(in the rows, 128 means zero)
Rotation paths and how fast each direction turns (deg/step):
Each turn is a multiple of 5 degrees from 10 to 175, or 0.
Each row of a path follows its step; steps can be skipped.
path 1
step 0: [136 116 135 122 122 118 133 128 126 137 133 119 132 125 137 139 128 120
 127 128 136 130 134 134 115 141 125 123 126 131 128 118 128 121 120 128
 125]
step 1: [120 116 129 126 123 132 134 113 131 124 129 108 127 121 127 125 128 138
 119 133 128 129 121 129 113 130 128 117 128 123 127 125 125 129 133 128
 126]
step 2: [122 131 129 131 131 117 128 129 129 140 120 111 118 123 120 121 124 132
 134 127 137 135 128 131 123 141 137 124 140 129 123 133 132 131 130 131
 135]
step 3: [127 119 137 140 136 115 128 121 121 121 144 125 122 124 125 132 137 132
 131 123 136 136 134 134 125 132 129 131 131 120 128 127 140 126 134 131
 131]
step 4: [118 130 128 138 136 135 127 122 123 122 129 124 133 127 112 118 125 122
 131 131 122 128 128 140 121 127 134 122 117 128 128 118 139 124 131 139
 132]
step 5: [122 129 130 130 136 119 124 142 135 119 128 129 116 137 123 115 118 131
 123 128 121 124 137 138 130 130 124 126 138 127 129 125 136 122 125 138
 123]
step 6: [130 111 126 119 138 125 122 135 128 127 134 134 133 124 122 114 130 129
 128 126 127 136 130 144 138 118 122 135 125 127 131 130 133 134 137 127
 123]
step 7: [134 128 126 127 131 131 127 133 136 130 132 134 139 131 119 122 124 116
 122 137 138 121 133 146 130 137 130 122 119 126 135 132 124 118 125 121
 125]
step 8: [121 123 124 124 117 137 123 124 136 123 121 130 134 132 132 121 125 133
 113 121 138 120 134 131 130 130 127 129 136 119 139 132 129 122 135 131
 113]
step 9: [139 125 130 122 127 133 127 129 131 134 112 127 124 125 128 116 126 137
 132 124 145 129 126 128 134 130 137 137 115 131 131 141 131 128 131 129
 122]
[129 132 129 128 129 126 131 128 129 128 127 132 132 130 129 131 126 128
 126 129 123 129 125 125 126 129 128 131 129 128 131 129 129 132 129 126
 131]  0
path 2
step 0: [132 131 121 122 136 133 133 127 133 135 123 122 125 121 132 130 123 128
 118 131 111 119 129 123 117 124 128 125 118 129 135 130 136 129 140 120
 123]
step 1: [129 133 143 126 133 125 130 135 128 123 121 135 119 125 115 131 120 130
 119 126 127 141 124 128 120 128 123 122 133 129 139 129 126 133 137 137
 126]
step 2: [120 129 136 137 125 123 124 130 137 134 126 136 135 130 142 134 131 120
 123 141 132 134 121 127 127 132 130 139 132 133 135 132 135 125 131 138
 130]
step 3: [135 135 135 129 129 122 123 125 131 128 129 124 133 133 132 128 146 129
 120 117 123 142 132 127 135 130 141 132 127 127 116 126 131 130 135 125
 131]
step 4: [136 120 125 132 133 128 125 111 131 129 139 131 126 136 120 127 133 125
 127 127 125 133 133 137 135 118 119 128 131 133 135 134 128 118 132 118
 136]
step 5: [131 137 119 130 114 122 137 130 127 127 133 136 129 130 125 132 125 130
 138 130 114 130 137 127 131 130 122 125 128 119 140 115 134 127 130 123
 130]
step 6: [126 130 115 123 133 127 141 131 128 120 127 130 135 112 120 133 131 126
 121 138 117 127 131 129 124 121 128 135 129 137 124 127 127 138 131 134
 131]
step 7: [125 140 119 127 125 128 124 131 131 125 113 126 130 123 130 128 118 123
 115 119 133 138 128 126 133 123 129 122 131 128 138 141 121 131 125 133
 135]
step 8: [133 129 131 129 129 122 122 120 126 128 117 149 135 129 143 117 129 135
 127 126 123 128 121 123 124 135 125 132 130 136 128 138 130 129 128 126
 126]
step 9: [120 131 129 129 130 115 120 116 120 127 133 123 127 133 128 127 126 126
 134 129 131 142 132 125 125 138 131 122 121 139 122 126 130 135 142 122
 132]
[133 130 128 126 129 130 127 130 129 129 128 129 125 129 127 124 128 126
 128 126 129 127 126 131 128 133 122 128 128 131 130 127 131 130 128 124
 129]  95
[128 124 129 127 131 127 132 131 129 126 124 128 129 132 129 126 127 125
 130 129 126 130 133 129 128 129 131 127 128 130 131 129 129 128 127 126
 131]  0
[129 128 126 128 125 129 130 126 128 124 123 124 127 129 127 128 130 127
 129 128 126 124 131 130 130 126 124 129 126 129 129 124 127 126 128 130
 127]  55
